In the rows, zero is written as 128.
One turn moves every row onto another: examples first, then more rows asked:
J420: [127  97  82 116 121 115 117 149 153 148 128 145 150 114 128 111 120 150]
J16: [146 109  83 145 141 118  97 113 129 128 132 141 153 151 163 113 140 139]
J673: [133 106  74 135 137 119 112 120 132 141 119 132 149 152 153 108 149 158]
J903: [101 117 154 144 126 166 130 120 105 115 142  95 147 162 136 137 138  98]
J197: [154 142 169 130 145 139 134 131 107 133 124 111 104 114 113 119 125 138]
J77: [148 147 158 153 146 151 132 121 111 137 127 106 109 110 102 118 122 139]
J302: [ 99 137 138 183 132 135 148 119 137 114 141 138 128 157 133 171 128 120]
J643: [147 145 142 137 156 161 139 134 122 113 154 103 126 115 100 139 107 147]
J440: [120 104  76 125 128 117 115 124 142 148 117 140 142 139 130 105 142 165]
J30: [143 107  97 141 131 117  80 112 136 123 135 161 153 137 151 115 123 125]
J997: [ 97 120 153 129 124 114 156 141 143 112 140 154 115 150 128 173 125 126]
J928: [139  99  80 118 130 111 126 148 140 151 116 128 144 125 147 106 139 155]
J924: [156 110  89 159 133 117  98 125 131 141 126 135 153 127 165 106 132 123]
J833: [ 99 129 145 154 130 131 150 132 144 103 152 149 129 150 127 179 118 119]
J738: [156 136 166 110 151 138 138 141 111 121 137 110 108 117 115 130 120 143]
J496: [133 102  88 133 120 119 100 140 156 140 136 152 154 105 128 116 105 131]
J729: [102 138 142 184 126 131 157 115 127 131 121 131 116 158 135 159 146 125]
J225: [ 81 112 153 121 115 156 146 132 113 138 120  97 131 154 113 123 149 123]
J357: [ 89 108 169 115 111 154 123 133 117 118 141 123 138 141 110 135 120  96]
J190: [130 104  97 129 121 114  83 120 146 133 132 173 146 124 129 113 115 132]
J244: [143 148 144 155 152 162 136 123 120 126 141  99 123 113  97 128 113 144]
J664: [ 92 115 148 138 125 165 144 123 105 131 129  88 139 162 129 127 150 115]
J228: [150 138 153 114 157 149 139 145 121 110 152 107 121 118 111 138 112 145]
J136: [ 98 121 157 130 119 109 161 138 133 129 118 148 102 154 129 158 144 133]
J128: [117 102  85 120 120 111 100 126 149 146 120 162 143 126 117 107 123 151]
J267: [151 107  83 139 133 112 116 136 131 150 116 122 146 135 165 103 146 143]
J27: [ 80 104 162 110 110 153 136 137 117 132 129 114 130 142 101 129 132 113]
J505: [146 108  93 157 125 121  90 127 145 137 137 148 158 114 147 115 111 116]
J356: [ 99 114 164 133 120 163 117 124 112 108 149 111 147 150 128 140 125  90]
J401: [101 129 152 160 122 116 162 124 125 139 109 137 102 157 135 152 154 132]

J903 goes to J664
J420 goes to J496
Where do these go?
J228 goes to J643
J302 goes to J729
J673 goes to J440

One turn moves every row onto another: examples first, then more rows asked:
J685: [105 109 145 135 125 140  91 132 124 150 125 157 113 105 128  87 176 138
 145 171 138 132 140 148]
J198: [130 128 137  89 122 163 128 120 143 138 105 124 126 118 113 118 169  93
 121 137 123  93 156 141]
J780: [157 145 155 117 113 142 113 121 161 180 126 138 141 122  84  76 119 128
 126 154 102 137 150 109]
J848: [121 135  96 146 105 126 147 126 118 154 132 110 135  98 109 120 105 116
  80 124 133  86 124 112]
J397: [123 107 116 130 124  85 127 117 169 110 128 121  84 130 112  88 109 115
 127 124 143 138 109 114]
J923: [105 112 125 108 102 114 145 124 140 102 134  89 113 129  87  83 117 104
 137 143 113 102 156 128]
J670: [ 78 132 132 120 142 169 142 134 126 136 144 139 102 115 101  95  82 113
 125 166 164 144 122 151]
J114: [ 94 147 107 126 130 140 153 124 101 163 119 146 136 111 107  58 114 104
 110 145 132 146 108 109]
J909: [135 115 165 137 125 128 106 129 171 148 135 152 151 150 104 119 146 105
 127 148 167 137 101 125]
J503: [139 132 131 158  80 129 137 146 123 140 168 137 119 124  88 107  74 110
 141 141 112 139 145 122]
J9: [153 157 157 126  95 154 141 169 142 111 134 113 144 109 122 105 116 121
 124 112 132 157 128 110]
J463: [121 119 123 146 116 158 129 169 124 108 138 111 131  68 132  97 143 148
 126 131 122 121 117 137]
J20: [150 138 148 126 158 152 115 107 150 129 152 146  92 131 110 101 117 117
 133 158 131 124 166 162]
J258: [132 116  99 150 147 136 106 115 155 161 107 142 129 124 127 110 152  96
  86 136 106 145 133 118]
J782: [ 80 119 132 127  75 114 115 130 138 145 153 124 110 112 111 134 114 132
 121 148 143 140  85 117]

J909 goes to J258
J923 goes to J670
J503 goes to J782
Where do these go?
J685 goes to J198
J114 goes to J9

